A single turn carries every row of the set below to another of its rows. Some are shown first; where does it send the rows asked next?
K_972: [  0  -1 -14  11  18  -5  -9  23  -9 -18   3  17   2  -8   2 -13  -4 -13
 -16  41  -1  -8   7  10  20   7  -2  37  16  10 -16]
K_355: [ 32   2   2  -6   3 -17   4  -2  17  -3  20  -5  10  -2 -19 -13  10   8
   4  10  -1  13  29 -25 -10  -7  -1  -6 -15 -17  -2]
K_925: [-14   5   6   6 -23  19 -19  -5   5  35 -11  13   4 -10  31  16   2   8
  -4 -16   1  -4  27 -14 -16  -3  -5   6  12  -5 -14]
K_646: [  2   2  -7 -22   9  21  -8  15 -18 -14   7  18  -3   2  12 -12 -19 -29
  -1 -29  -5   2 -19 -12  19 -22  -4 -12  27  -9   9]
K_900: [  7  -5 -18   8   7   8 -11   6  12  19  11   1  23  21  20   7  10 -13
  15  -1 -14 -22 -14  27  30  -4 -31   6 -16   6  24]
K_247: [  1   1 -11 -19  15  29 -11  20 -15 -11   4  14  -1  -2   1 -10 -23 -31
   2 -29  -6   2 -15 -15  16 -21   0 -12  24  -9   8]
K_248: [ 14  -4 -15   8   3  14 -15  10  18  15  10  -2  25  22  16   4  11 -23
  17  -3  -9 -24 -14  26  26  -8 -30   8 -17   4  22]
K_84: [-12  -4   6   4 -20  16 -11 -11   5  29 -15  15   7 -13  29  13  -2  10
 -11 -18   6  -4  25 -10 -17  -5  -5   8  20 -12 -17]
K_727: [  7  -3 -11   7  18  -1 -12  21  -9 -13   9  17  -4  -9   0 -14  -4 -12
 -16  41  -5  -6   3  12  18   0  -5  44  19   7 -13]
K_41: [ -5   1  -5 -16   9  26  -9  20 -20 -20   6  16 -10  -1   9 -10 -16 -28
   3 -27  -2  -1 -20 -17  18 -15  -9 -11  29  -7   9]
K_219: [ 26   6   6   3  24   8  17  -9  18 -18  -7 -13 -17   7 -13   2   2  15
   2  10  -7 -23 -20 -20 -16  13 -12   8 -19 -10  10]
K_169: [-22   0   3   3 -16  17 -12  -6  -1  33 -12  15  10 -16  23  15  -9   9
  -6 -15   6  -3  28 -11 -21  -3  -6   4  15  -5 -18]
K_267: [  2  10  -7 -13   8  29 -11  21 -19  -9   9  10 -11   2   7 -15 -18 -30
   2 -26  -8   4 -24 -11  15 -19   0 -13  30  -8   9]
K_289: [-15   3   5   5 -19  22 -13  -8  12  29  -9  13   5 -11  28  17   1  12
  -5 -16  12  -7  28  -8 -16  -6 -10   1  17 -14 -19]
K_232: [  1 -12  20  19  -5  -8  14 -11  -7  18  -4 -18 -19  -2 -20   9  -7   1
  18  -5 -10  -2 -23  16  -7  26 -11  17  16 -19   7]
K_866: [  6  -5 -18   4   7   9 -15   8  15  19  13  -2  27  23  18   9   7 -13
  15   0 -18 -18 -12  21  30  -3 -32   6 -17   4  28]
K_781: [-17   3   5   3 -22  19 -12  -8   5  33 -10  15  -1 -12  31  14  -1   8
  -6 -16   5  -7  25 -16 -19  -4  -7   5  15  -6 -18]
K_391: [  0 -15  28  24  -5 -11  16  -6  -7  18  -3 -11 -19   0 -17  11   1   2
  20  -5  -8  -1 -29  12 -15  20 -13  13  14  -9   2]
K_46: [  3 -13  21  24  -4 -10  17 -12  -4  16  -6 -15 -20   3 -19  10  -4  -1
  20 -11 -10  -3 -25  12  -9  22 -11  16  13 -18   8]
K_204: [ 31  -1   2  -8   3 -14   1  -1  16  -4  20  -8  12   0 -18 -15   7   6
   9  10  -3  18  28 -26 -10  -7  -2 -11  -8 -15   0]
K_857: [  3   3 -11   8  17  -6 -10  27 -13 -16   1   9  -3  -7   2 -13  -8  -8
 -11  43  -6  -5   6  11  15   0  -7  42  17  13 -10]
K_978: [-40   6   8  18  -8   5   0  -7  11  -2  -9  -2 -19  17   8   3  10   7
 -13 -22  -7 -30 -17   3 -23   2   7   9   0  -9  -5]
K_792: [ -2   2 -10   8  24  -6 -10  22  -8 -11  10  15   4  -8   4  -8  -4 -10
 -25  38  -2  -7   7  15  18   1  -8  40  16  11 -16]
K_674: [  1   4  -9 -15   9  30  -9  21 -15 -10   7  16 -12   2  10 -13 -16 -30
   2 -26  -4   1 -20 -14  18 -22   1 -14  27  -9  10]
K_468: [  0  -2 -15   9  16  -4 -14  23  -8 -17   4  15   4 -12   5 -10  -4 -12
 -11  39  -5  -9  11  13  19   9  -1  38  20  11 -20]
K_810: [-11   4   2  -2  17   2  14  26  13   0  -3   6   1  32  16  -1   5  11
  -1  32  13 -35   0  21  14  10   0  14 -15   3   9]
K_735: [ -5 -16 -18   4  33  28   1   9 -12 -24  -7  13 -10  11  -6 -18   2   8
 -15   1  13 -15  -8  -9  -2  -7  19  -2  14  18 -12]
K_808: [  2   8  10  10  21  28 -17  -8  10  -5   0  19  -8  14  23   0  -4 -15
   0 -12   8 -20 -24   7  12  -2   6 -31 -21   1  24]
K_985: [  5 -12  26  25  -7 -10  16  -8  -3  16   1 -10 -16  -2 -17   7  -2   2
  23 -12  -6   1 -30  10  -6  24 -13  11  13 -21   2]
K_421: [  2  13   1 -11   9   8   4 -14  23  -4  14  24   1  17   3   9 -13  -2
   2  -4  13 -25  30 -16 -22  -6  13  -1 -15  10 -20]
K_557: [ 31  -5   7 -10  -2 -14   1  -4  12   4  21  -4   7   3 -17 -20  10   7
   6  13  -1  13  32 -25  -9 -11  -6  -2 -16 -14   2]
K_152: [  6  -4 -16  15   0  10 -13  12  16  15  11   3  29  21  21   1  10 -16
  16  -4 -13 -23 -16  22  31  -1 -34  11 -15   2  18]
K_315: [ 32  -4   8  -9   3 -14   1  -2  11  -3  16 -11   8   0 -20 -17   7   2
   2   5   5  13  31 -27  -9  -4  -2  -4 -16 -16   6]
K_254: [  0  -2 -15  10   5   8 -18  11  21  16  15  -2  21  13  25   3   7 -16
  19  -5 -16 -22 -13  29  27  -1 -35   3 -14   4  18]
K_906: [ -3 -16  23  27  -4  -8   9  -6   2  13  -4 -18 -21  -3 -15   3  -5  -2
  26 -12 -10   2 -26  11  -9  25 -12   9  14 -18   7]
K_136: [ 37   4   7  -9   2 -13  -1   3  15   3  15 -10   6  -1 -17 -13   8  12
   9  14  -3  13  32 -18  -9 -13  -4  -4 -16 -12   4]

K_152 -> K_557
K_781 -> K_900
K_866 -> K_204
Now find these:
K_247 -> K_906
K_810 -> K_421
K_391 -> K_792

A single turn carries every row of the set below to another of its rows. Some are shown first; where does it send the rows asked next?
K_328: [-28   8   5   2  14   7 -14   7 -12 -27  -8  -4]
K_446: [ 14  18  10   6  29  15  11 -12   9  19   4  18]
K_765: [-33   5   4  -3  11   4 -14   5 -10 -28  -8  -6]
K_681: [-34  -1   0  -5  13   2 -13   1  -9 -27  -8 -10]
K_75: [  0 -10  -9 -24   0 -20   5  -7  21  21  26   4]
K_613: [ -6 -15  -4 -17   4 -14  11 -20  27  25  17   0]
K_783: [ 15  17   3 -22  21   4   0 -11  20  20   2  22]
K_527: [-15 -10   1 -10  10 -12  18 -26  17  25  25  -3]
K_134: [23 21  5  7 25 13 10  2 13 11 -2 16]
K_80: [  3   7   0 -25  13 -14   3 -19  28  21  13  10]
K_839: [ -5 -26  -9  -6   0  -7  18  -7  -3  26  32  -3]
K_606: [  9 -20 -14 -17  -6  -8   7  12   7  21  28  10]
K_260: [-27   1  -1  -1   8   0 -15   9 -17 -28  -4  -8]
K_399: [-25   4   1   4  11   6 -15  11 -18 -28  -5  -5]
K_22: [-37   2   2  -6  10   1 -13  -1 -11 -25  -4  -9]
K_994: [  7  -4  -5 -10  -1 -10  18 -22  28  17  11 -15]
K_594: [  4   6   5 -12  19  -5   7 -24  33  22   4  10]
K_331: [-25   1  -1   2  13   4 -17  10 -15 -29  -7  -7]
K_66: [-32  -5  -2  -4  11   1 -14   4 -14 -26  -5 -11]
K_822: [-36   7   4  -2  12   5 -14   1  -8 -27  -8  -6]
K_633: [-27  -4  -3  -1  12   2 -16   9 -17 -27  -5 -10]
K_229: [ -9 -25 -16 -22  -3  -9  21 -10   1  21  20  -6]
K_150: [-33  -3  -1  -4   7  -2 -13   4 -17 -26  -1 -12]
K_729: [  7 -20 -12  -7 -13  -2  22  -2  16  19  17 -13]
K_31: [-28  -1  -2   1   7   1 -15  10 -20 -27  -1  -9]
K_288: [-34   2   2  -7  10   1 -15   2 -12 -27  -7  -8]
K_774: [ 32   1  -9   5  14  10   9  15 -14  12   8  13]
K_868: [ -4  12  11  -4  25   0  14 -29  23  21  10   6]
K_937: [-27   4   2   2  15   6 -16   8 -10 -29  -9  -6]
K_991: [ -2  17   7  -6  22   5  15 -18  34  13   0  10]
K_133: [-27   3   1   1   9   3 -15  11 -16 -28  -6  -6]
K_48: [31 -1 -5  0 15 14  3  9 -2 22  2 22]
K_197: [-31   0   0  -5   8  -1 -15   5 -16 -27  -4 -10]
K_662: [ 13 -19 -10   4   5   8  14   9 -19  23  25   9]
K_338: [  2 -30 -15 -14  -5  -9  11  -1   6  26  23   2]
K_686: [-18  -6  -2 -21   8  -6  21 -24  27  19  11  -2]
K_637: [ 16 -22 -19  -9   0  -1  15   9 -21  18  18   1]
K_395: [ 19 -20 -13  -6 -10  15  21   8   1  20  10  -3]
K_863: [-32   3   2  -1  15   5 -15   3  -7 -28  -9  -7]
K_561: [-29   6   3   1  10   5 -15   9 -12 -28  -7  -5]
K_849: [ 23   2   1  10  20  19  11   6 -13  20  11  18]
K_424: [ 21 -23 -14  -6   0   6   8  13  -8  24  15  12]
K_702: [28 -4 -7 -6  4 25 17  3 -2 19 -4  7]
K_616: [ 24   9  -2 -15  16  16   1   9   6  19   5  29]
K_161: [23 13  5 -4 24 10  3 -9 18 20 -4 21]
K_504: [ 17  12   1 -10  12  -1  13 -27  24  17  -3  -7]
K_730: [ 21 -11 -11 -13   1  10   5  20  -1  20  18  23]
K_100: [ 29  13  -1  -9  15  17  13 -14   9  17 -11   4]

K_197 -> K_260
K_686 -> K_229
Now find these:
K_66 -> K_633
K_395 -> K_702
K_822 -> K_22
K_80 -> K_75
K_424 -> K_48
K_839 -> K_662

A single turn carries every row of the set below to another of its rows. Some are shown first; where does it send the rows asked next?
K_817: [ -4  -1  -1  -9  -8  -9  33 -15   7   0   2 -19   6  22  -6   9 -25 -23]
K_684: [-20   3  -4  -8   8 -14  27  -5  17 -16   4  -4   2  25  -8  13 -22 -11]
K_573: [ 24 -13 -35  23  -9  15  -1  -2   3   1   6  13  -5 -17  22 -13 -10   3]
K_56: [-17   8   7 -21  12  -8  21  -9   6 -14  11  -6   7  25 -12   5 -23 -14]
K_889: [-12   5   6 -19   2  -6  23  -9   2  -5   4 -15   4  28 -15   9 -22 -16]
K_512: [-15  13  12 -19   5  -3  22 -10   6  -7  11 -10   2  21 -17  10 -20 -20]
K_401: [ 37  -3 -28  10   2  24  27  10   9   1  10   9   0  -7  12  12  10  26]
K_924: [ 31  -1   9 -13   6  24  -3   0 -15  -3  29  19  -9  -7   0   1   9  27]
K_339: [ 45   1 -23   0   1   6   8   7  -2   5 -14  -6 -15 -30   1  17  15 -12]
K_980: [ 48  -6 -18  12  -6  18  15 -16   0   6  10  -1  -8 -19  14   6  -2  26]
K_865: [-14   1   1  -9  -1  -8  28  -4  12  -8   1  -7   0  28  -9  14 -20 -13]
K_461: [ 24  -5 -42  -4  27  29  15  -2   6 -22   8  14 -10 -22   8   3  18  12]
K_19: [ 25  13 -29  -5  20  25  17  13   0   2   9  -1   1  -1  -2   9  15  35]
K_79: [ 35 -13 -38   3  16  25  14 -16   8 -20   8  12 -13 -30  14  -1   9   8]
K_244: [ -8  -1  -5  -7  -3 -11  29 -13  14  -5  -4 -15  -1  25  -8  14 -24 -12]
K_525: [ 15  -1  -4  -7  10  23 -21   2 -24   0  25  18   2 -11   5 -25  -4   0]
K_251: [ 21  -7   7  10  13  16 -13  -1   2 -15   4  22  12 -38  -1 -12  -9 -18]
K_165: [ 30 -10 -13 -15  21  27   1 -18 -10 -20  22  18 -12 -30   6  -6  10   6]
K_580: [ -9   9  15 -13  -2  -9  19 -23   8  -6   8 -13  -4  15 -15   8 -29 -19]
K_761: [ 22  10  -9  -8  19  17  -4   1  -8  -6  15   9 -15   1  -9  12  10  44]
K_943: [-13   9  -4  -5   1  -8  31 -13  21  -5  -2 -17   0  19 -12  16 -25 -15]
K_69: [ 20  -4 -18 -14  27  24  -8 -14  -8 -25  18  20 -18 -23  -2   0  14  17]
K_463: [ 29  -3 -22   7   1  13 -17 -17 -17   8  14   1  -1 -22  12 -25 -15   0]
K_549: [ 10   2   3   6  25  12 -28  -6   1 -17  -3  17   0 -32 -14  -9 -11   0]
K_809: [ -5   6   1  -6  -7  -2  36 -14  17  -2   5 -15   9  16  -5   9 -24 -26]
K_600: [ 15  -1 -27  25  21  12  -4   1  25 -15 -17  10  10 -33  -1  -1  -8  -3]
K_832: [ 37  -2   3 -12   1   5 -11   4 -14  -4   0   9 -25 -28 -10  15  15  -6]
K_665: [ -4  -2  -2  -6  -3  -9  37 -15  12  -7   6 -13  12  13   2   4 -29 -24]
K_742: [ 13  -2 -47  15  10  23   7  21   4   2   5   8   8  -4  16 -13   2   3]
K_494: [-10   5  12 -16   4 -15  13 -24   0 -12  11  -9   1  18 -11   2 -31 -16]
K_147: [  1  13 -12  -1  39  18 -18  10   3 -15  -5  12  16 -25 -17  -7   0  -2]
K_198: [-19   8   5  -9   0  -4  28  -5  18  -9   4  -6  -4  24 -14  17 -19 -16]
K_790: [ -7  -1  11 -14  -5 -13  16 -18   4  -5   4 -14  -4  23 -15   8 -28 -14]
K_908: [ 27  -1 -18  14  16  18  -3  -6   9  -5  -6   4  23 -42   4 -12 -10 -19]
K_896: [ -5  -8  11 -11 -13  -9  28 -14   6  -5   8  -9   0  22  -8  10 -25 -21]
K_907: [  2   1 -21  12  28  21  -5  21  18 -20  -7  22  14 -24  -6   0   2  -4]
K_141: [  3  13 -45   3  25  16 -12  11  -4  -3   0   3  -4  -1   0 -10   1  20]
K_171: [ -4  -6  11 -10  -7 -12  24 -21   7 -11  13  -3   4  14  -2   4 -33 -22]
K_380: [ 29   9  -6 -19  16   6 -10  13 -17  -3  -4   2 -21 -21 -16  14  20   1]
K_824: [ -6  -1  14  -6 -13  -5  29 -18  15  -6   9  -5  -1  13  -8  10 -25 -25]
K_113: [ 18   1 -33 -12  34  28   3  -5  -2 -22  11  11 -12 -19  -2   0  17  20]
K_911: [ 49   1  -2  -8   1  22   7 -17 -17   9  24   0   0 -19   7  -3  -1  18]
K_53: [ -8   4 -11  -4   4 -12  33 -14  19 -11   0 -14   7  21  -4  11 -28 -14]
K_847: [ 47  -6  -5  -7  -5   9   3   8 -11   2  -3   6 -14 -33   3  13  17 -17]
K_807: [ 25   7 -15 -12  16   9   2  30  -3  -4  -8   8 -17 -15 -11  22  28  -1]
K_701: [  0   0 -15   2  16  15 -28  11 -11 -11  14  24 -15   0  -3 -14   0  20]
K_531: [ 39 -10 -25  -8  17  25   7 -24  -3 -16  16  10 -10 -35  11  -6   6   3]
K_439: [ 30   0 -26   1   6   3   5  21   6  -3 -15   3 -21 -23  -5  23  21   1]

K_198 -> K_943
K_244 -> K_817
Now find these:
K_907 -> K_600
K_165 -> K_69
K_573 -> K_463
K_494 -> K_56
K_19 -> K_401
K_339 -> K_847

A single turn carries every row of the set below to another of its rows. Some are shown first; where does it send the rows asked next?
K_387: [ -7 -11   5 -32  10   9  32 -11 -31 -11   7   8]
K_51: [-13  -4  -9 -38  24  45  10 -39   5  -2 -40  31]
K_82: [-14  -5   0 -27   7   2  13   6   2 -12  13  35]
K_365: [-13 -18  -6 -32   1   5  33  -9 -10 -22  12  10]
K_690: [  8 -12 -20 -28  -4  26   0 -28 -38 -28 -15  17]
K_253: [ -3  10 -18 -54  20  10 -11 -20  10  -5 -16  -9]
K_407: [ -8   2 -10 -45  33  11 -23 -31  -3  20 -22  17]
K_366: [ -8   5 -19 -32  -1   3  32  -4  12 -16   3  31]
K_955: [ -3  -4 -13 -33  -9  22  -4 -30 -40  -7 -21  34]
K_968: [  2  -7 -18 -37  42  -3  -2 -31  15   3   3   2]
K_767: [  3   0 -16 -30  53  -4   5 -17  12   4   0   5]
K_565: [  4  -2  -4 -31  41  30   0 -34  27 -13 -11  36]
K_710: [  6 -19  20 -20  25  44  11 -25  -1 -19  -5  25]
K_630: [ 15   2 -12 -50  -3  21  -6 -29 -25 -27  -8   3]
K_541: [-13 -14  14 -36  13  35  26 -22  11 -26  -5  33]
K_344: [  2  -5   3  -2  28  21  17  -8 -14  -7 -11  45]
K_726: [  2   1 -34 -30  14  12   8 -49 -24 -11 -36   5]
K_394: [-17 -11 -19 -32   5  11  30  -3 -21 -19  15  11]
K_743: [ -4  -5 -18 -45  36  15 -17 -29   3   7 -25  -6]
K_322: [-20  -2   4 -34  10   6   7   9  -7   6   6  32]
K_650: [  2  -3 -10 -28  -1   8 -16 -27 -38 -19 -23  32]
K_543: [  4   5 -16  -9  32  37   2 -18  22 -11 -18  35]
K_320: [  2   9 -14 -38   5   7   6   5   0 -23  14  12]
K_103: [ -6   1 -17 -32   8  38  14 -43   5 -25 -33  36]
K_278: [-14  -5   1 -45  31  -1 -24 -28  -5   8 -27   9]
K_797: [ -3  -5  13  -2  30  19  12 -11 -18 -23  -1  35]
K_274: [ -6  10 -34 -30   9  10  13 -41 -26  -2 -34   3]
K_475: [  4  -3 -38 -30   1  12   7 -50 -19 -18 -24  11]
K_981: [ 25  -4 -15 -40   5  15   5 -51 -19 -22  -8  30]
K_938: [ -8   4 -33 -40  15  18  11 -48 -28  -1 -29   3]
K_554: [-19   9 -11 -11  42  13   2 -20  12  -1 -32  19]
K_599: [-14 -10   8 -23  19  31  11 -44 -24 -16 -43   9]
K_529: [ -1 -16  13 -23  27  32  14 -41 -27  -2 -37  23]
K_11: [ -2 -16   8 -33  15  47  16 -26 -12 -19 -11  44]
K_271: [-21   2  -6 -17  38  20  15 -18   7  13 -39  24]
K_562: [ -4   8 -26 -33  48   1   4 -15   6   9   7  11]
K_540: [-26  -3  -1 -28   7  -4   3  12  -6  -7  -6  27]
K_368: [ -7 -16  -3 -26   6   8  37  -8 -25 -22   7  13]
K_235: [-14  -9 -10 -27  15   6  10  17   3  -9   9  15]
K_514: [ -8   1  -6 -23  38  35  11 -13  18  -4  -9  49]
K_392: [  4  -9  -8 -36  -9  19  -2 -42 -32 -19 -19  28]
K_601: [ -5  -7  -1 -60  29   8  10 -37  18   7 -14   3]
K_34: [ -6 -14  -4 -32  11  15  29 -14 -36 -16  17  15]
K_261: [-16  -7  -3 -26  10  49  17 -31   9 -10 -39  14]
K_337: [  3   0 -41 -35  14  18   3 -47 -30 -17 -16   7]
K_393: [-12   2 -12 -47  30   6 -15 -33  15  10 -28  10]
K_700: [  7   8 -17 -26  49  -6   2 -19  -2  10   5  12]
K_779: [ -8  -3 -20 -43  47   3   0 -25   7   6   6  -4]

K_392 -> K_82
K_630 -> K_320
Now find these:
K_700 -> K_274
K_968 -> K_475
K_743 -> K_690
K_710 -> K_543
K_394 -> K_779
K_34 -> K_562
K_103 -> K_541
K_601 -> K_981
K_11 -> K_514
K_554 -> K_599
K_322 -> K_407
K_368 -> K_767
K_344 -> K_271
K_278 -> K_650

